(in the rows, 128 means zero)
Where one turn sends some rows of the set: a few examples, then the rows asked:
j_527: [118 110 139 136 118 138 132 131 164 100 113 140 112 138 112 140 168 135
 134 110 158 153 162 122 147  97 108 107 120 130 125 118 123 132 108 155
 120 138 113 128 157 113 168  96 108 153 116 123 139 134 114 131]
j_380: [119 137 120 128 126  96 123 149 136 139 129 110 124 118 166 121 116 108
 141 131 108 134 121 152 109 152 149 129 149 146 142 135 117 129 132  75
 125 128 129 112 102 157  92 125 132 117 149 144 124  93 130 147]
j_376: [101 121 107 112 133 134 147 138 128 103  96 132 141 155 137 140 137 139
 152 127 148 171 159 127 128  76 140 124 117 124 111 110 140 106 109 105
 106 126 136 166 141 106 148 109 131 117 124 127 134 125 125 149]
j_130: [116 119 107 101 140 143 143 140 122 111  79 126 131 136 136 137 135 132
 134 111 131 170 155 146 126  93 128 107 121 124 122 115 147 100 130 118
  98 111 107 171 141 114 138 110 137 119 135  94 143 121 120 146]
j_379: [110 136 149 145 139 127 121 134 125 136 133 124 102 117 104 136 109 143
 127 118  97 120 138 118 140 129  96 121 132 145 123 100 127 122 117  94
 140 115  87 116  95 112 159 136 139  97 136 126 127 163 145 116]
j_293: [125 123 175 131 129 133 123 120 136 144 118 133 121 136 121 131 106 148
 130 156 106 124 134 114 132 125 108 107 142 142 114 105 121 136 135 133
 141 135  99 119 118 129 151 124 151 125 154 144 131 166 164 102]
j_951: [155 125 113 173 113 115 123 151 157 126 143 127 126 122 145  89 125 104
 148 123 143 143 113 148 136 151 147 118 135 137 148 135 114 151 141 122
 156 134  91  91  82 156 116 116 127 125 128 141 125 108 135 133]
j_151: [ 99 122 119 115 140 134 151 119 129 112  86 135 148 146 127 149 132 134
 135 116 131 168 151 156 136  98 123 119 116 127 111 124 144 102  99 111
  98 127 120 180 150 115 145 114 126 119 137 126 146 131 128 146]
j_769: [114 159 114 127 126  89 120 151 124 135 126 132 137 129 138 121 125 107
 151 134 112 136 108 142 111 142 153 138 145 136 126 138 125 143 123  80
 125 133 142 110 117 151  73 144 123 109 141 155 118 102 151 142]
j_23: [116 153 111 126 127  95 145 149 132 137 120 116 124 115 143 139 110 111
 128 125 114 131  96 149 120 153 142 136 146 142 121 136 114 143 113  86
 119 134 133 101 107 151  81 133 114 123 150 162 121  99 145 142]
j_96: [130 125 114 168 116 118 118 143 160 106 142 143  99 118 100 106 166 124
 143  94 150 148 133 132 160 119 130 129 114 127 136 137 110 154 108 134
 147 140  97  84 118 120 156 118 105 151  96 131 141 133 125 131]
j_58: [163 124 110 160 119 100 133 139 168 134 145 146 126 130 117 107 137 115
 149 126 151 129 117 138 132 155 143 113 129 140 142 142 109 164 122 133
 153 137  98  94  87 157 110 131 122 119 123 139 108 117 155 136]
j_61: [110 164 119 100 134 116 144 152 111 123  83 139 152 144 131 140 122 118
 144 146 130 154 125 133 106 130 128 115 156 142 115 121 144 114 125 112
 104 127 145 157 138 130  93 119 130 101 147 138 111 113 145 142]
j_848: [119 100 128 138 123 154 112 115 153 105 109 147 116 152 119 147 168 138
 130 124 153 144 157 121 145  92 114 124 115 119 140 114 116 133 115 142
 123 153  99 140 175 127 155 114 121 139 131 116 141 137 122 129]
j_938: [118 138 122 125 128  87 140 147 147 159 131 125 120 116 149 134 129 109
 136 128 105 133 115 135 110 160 155 116 140 143 125 144 116 149 116  83
 119 137 141 102 109 145  90 137 127 112 151 146 109 113 141 142]
j_500: [116 163 110 135 119  83 142 151 133 124 124 113 129 114 148 126 122 131
 149 143 127 135 112 132 119 134 158 137 148 132 122 134 107 131 121  75
 120 124 150 107 102 141  79 126 116 124 143 149 126  99 129 140]
j_368: [133 120 108 151 132 128 104 131 160 102 128 156  97 131  93 110 149 121
 128  97 154 149 140 128 154 108 133 125 124 137 154 130  99 160 116 130
 150 147  94  86 123 121 145 136 117 131 104 130 118 156 122 139]
j_205: [152 141 113 163  93 105 127 159 165 132 140 130 127 120 137 103 129 115
 154 125 155 129 114 122 134 128 137 122 131 108 130 152 119 156 117 107
 144 131 115  76  86 151 109 112 113 131 129 139 125  99 144 132]
j_423: [114 158 115 108 133 124 164 153 110 125  77 121 148 137 130 138 110 122
 132 138 124 148 103 151 123 140 125 119 147 139 113 137 142 101 116 100
 102 132 133 159 139 130  99 112 125 116 149 151 121 117 143 135]
j_519: [126  97 138 134 124 148 119 129 162  94 111 133 123 144 135 128 156 134
 118 113 149 157 167 130 151  83 126 104 110 124 137 112 111 127 133 152
 115 131  96 131 152 131 150 104 126 149 133 116 153 128 110 133]
j_275: [126 123 149 158 115 138 131 122 128 133 113 110 118 140 112 127 117 149
 147 137 121  94 132 122 136 158 101 126 126 140 114 100 119 115 122 124
 133 105  91 116 109 155 161 138 133 118 147 113 118 146 146 111]
j_916: [146 130 110 158 110 101 125 140 166 130 140 139 121 123 132 112 122 106
 146 116 147 133 108 138 138 152 130 132 127 125 131 134 112 165 115 130
 144 136  96  77  83 166 111 129 107 136 138 153 126 104 151 139]
j_983: [103 131 124 134 132 147 116 129 114 132 127  97 104 142 114 145 135 141
 127 110  90 101 127 135 126 129 118 134 116 141 114 116  98 122 110 105
 136 109 113 101 107 142 152 166 138 119 143 113 124 144 152 116]
j_841: [114 169 120 109 129 111 152 162 112 128  83 132 134 135 137 139 136 121
 129 144 111 141 109 119 118 157 123 107 141 138 124 134 141 100 124  99
 107 137 137 160 139 127 101 107 129 115 153 132 109 129 138 135]
j_459: [111 158 119  98 136 125 140 156 103 119  76 117 132 134 148 127 122 119
 132 136 117 147 125 137 117 142 137 113 160 144 134 128 134  89 138 104
 103 124 126 152 136 143  99 102 140 117 146 126 116 104 132 140]
j_148: [103 127 121 106 133 134 149 135 136 115  92 137 138 141 121 160 144 131
 140 117 141 169 162 135 116  94 111 109 132 135 109 112 148 120 106 124
  99 122 131 171 145 102 142 108 123 112 134 112 131 122 125 147]
j_116: [110 116 132 127 106 138 115 134 158  97 117 147 135 154 110 131 157 133
 134 124 163 154 177 111 154  78 114 116 121 124 132 125 115 134 108 141
 111 137 113 127 139 129 159  91 132 153 105 128 135 126 117 142]
j_542: [101 115 138 130 126 149 117 114 158  98 110 155 129 147 116 132 156 129
 130 113 152 158 165 131 159  94 113 119 117 118 131 126 119 119 103 154
 112 145  94 133 155 129 165 109 123 151 128 141 144 140 120 137]
j_240: [134 138 131 123 127 146 122 134 112 121  94 114 122 165 114 121 118 145
 130 140 107 113 112 128 127 129 118 116 120 144 112 124 104 122 134 142
 153 123 116 112 110 146 147 151 145 139 150 122 119 165 170 107]
j_806: [118 130 110 157 115 127 128 146 163 101 140 154 108 116 111 109 148 131
 139 102 162 161 151 107 160 110 152 129 136 117 130 132 112 159 113 136
 146 136 108  75  96 125 154 116 122 142 102 130 135 120 124 138]
j_100: [124 128 130 121 144 123 120 118 121 138 129 124 123 143 113 142 113 147
 121 130  84 137 130 144 122 101 119 117 122 145 108 118 111 144 123 117
 150 123 106 130  88 117 142 151 156 121 143 116 146 162 172 119]
j_661: [122 129 109 154 128 129 108 133 166 101 134 161 105 122 107 109 146 114
 136  90 154 160 140 127 163 116 125 130 120 120 138 127 111 153 106 146
 144 140  80  80 101 131 158 127 112 141 114 142 135 136 131 143]
j_946: [108 128 104 125 128 128 144 122 119 121  83 139 132 139 125 148 146 137
 140 125 127 166 143 141 127 113 120 122 118 125 112 113 148 114 111 105
 100 129 117 183 148 106 141 116 129 117 138  84 142 139 121 148]
j_322: [112 165 110 110 119 130 152 162 105 131  93 116 154 139 132 133 131 126
 153 157 137 152 113 137 120 113 135 124 151 123 118 131 132 103 119  97
  91 130 139 153 137 126  95 102 140 119 132 139 112 109 137 132]
j_697: [129 121 121 157 126 138 108 150 160  97 139 140 105 115 118 100 147 117
 119  99 147 160 140 138 162 108 137 116 125 135 156 129 100 153 136 137
 141 136  86  80 110 121 143 122 128 146 111 133 140 140 105 135]
j_845: [146 134 113 172 108  95 118 142 152 130 143 136 124 128 126  91 141 113
 162 124 140 130 104 140 137 149 151 136 124 123 130 142 116 158 123 117
 151 141 113  81 107 160 108 131 110 135 120 149 130 108 153 130]

j_96 goes to j_845
j_916 goes to j_23
Now find these:
j_848 goes to j_368
j_951 goes to j_380
j_983 goes to j_240
j_322 goes to j_376

Where one turn sends some rows of the set: a few examples, then the rows asked:
j_413: [133 144 112 124 153 127 128 134 118 147 156 166]
j_178: [113 143 106 145 122 137 167  91 128 148 132 128]
j_785: [111 126 105 144 142 160 154 154 131 128 143 136]
j_312: [118 148 142 132 151 129 168 110 124 120 128 147]
j_717: [137 154 112 140 101 125 142 134 106 151 145 121]
j_372: [116 131 116 126 106 128  96  94 131 132 103 123]
j_598: [114 122 150 131 158 110 139 130 118 130 147 161]
j_287: [123 109 118 126 114 125  97 122 125 131 175 124]
j_985: [103 134 149 117 142 133 134 114 143 137  96 153]
j_642: [108 163 145 110 128 150 152 128 122 111 112 121]
j_511: [106 138 146 117 142 156 123 127 159 138 122 148]
j_847: [125 122 105 144 151 154 148 151 142 130 142 124]
j_922: [153 142 107 116 116 159 105 122 138 155 122 144]
j_39: [115 142 123 168 124 129 143 149 119 147 150 117]
j_972: [125 148 109 142 122 111 114 105  93 141 144 113]
j_5: [100 125 157 150 138 135 105 141 120 148 131 112]
j_530: [153 111 133 114 113 133 118  97  99 129 112 122]
j_911: [110 124 125 100 127 147 125  99 165 127 129 136]
j_516: [123 116 104 127 114 140  83 137 122 146 123 115]
j_671: [122 161 124 136 150 128 147 144 134 154 152 150]
j_159: [126 132 125  89 136 141 109  95 130 115 113 142]
j_302: [116 155 153 120 128 155 147 124 124 101 116 130]
j_587: [115 150 147 136 143 125 163  97 132 130 134 149]
j_572: [139 116 132 109 108 128 123 105  96 127 105 142]
j_6: [106 145 130 118 160 125 102 110 106 100 131 146]
j_427: [132 140  96 154 137 112  99 132 113 142 145 117]
j_360: [109 131 127 144 114 139 115 104 130 134  87 108]
j_349: [115 111 111 121 122 134 106 123 115 140 174 117]
j_774: [112 125 100 135 131 142  98 130 116 119  98 101]
j_678: [127 122 146 128 153 116 145 128 119 135 145 162]
j_643: [122 128 119  99 146 137 107  85 123 116 111 141]
j_915: [108 126 113 133 136 135  94 137 110 118  98 103]
j_176: [114 138 131 166 123 132 135 157 111 155 145 130]
j_914: [132 165 115 140 106 126 133 139  98 148 151 121]
j_715: [121 129 116 105 123 150 132  97 166 124 126 138]
j_518: [122 135  99 125 111 151  84 133 121 147 130 113]

j_372 goes to j_985
j_598 goes to j_717
j_159 goes to j_312
Now find these:
j_178 goes to j_5
j_587 goes to j_176
j_642 goes to j_847
j_360 goes to j_511
j_530 goes to j_302

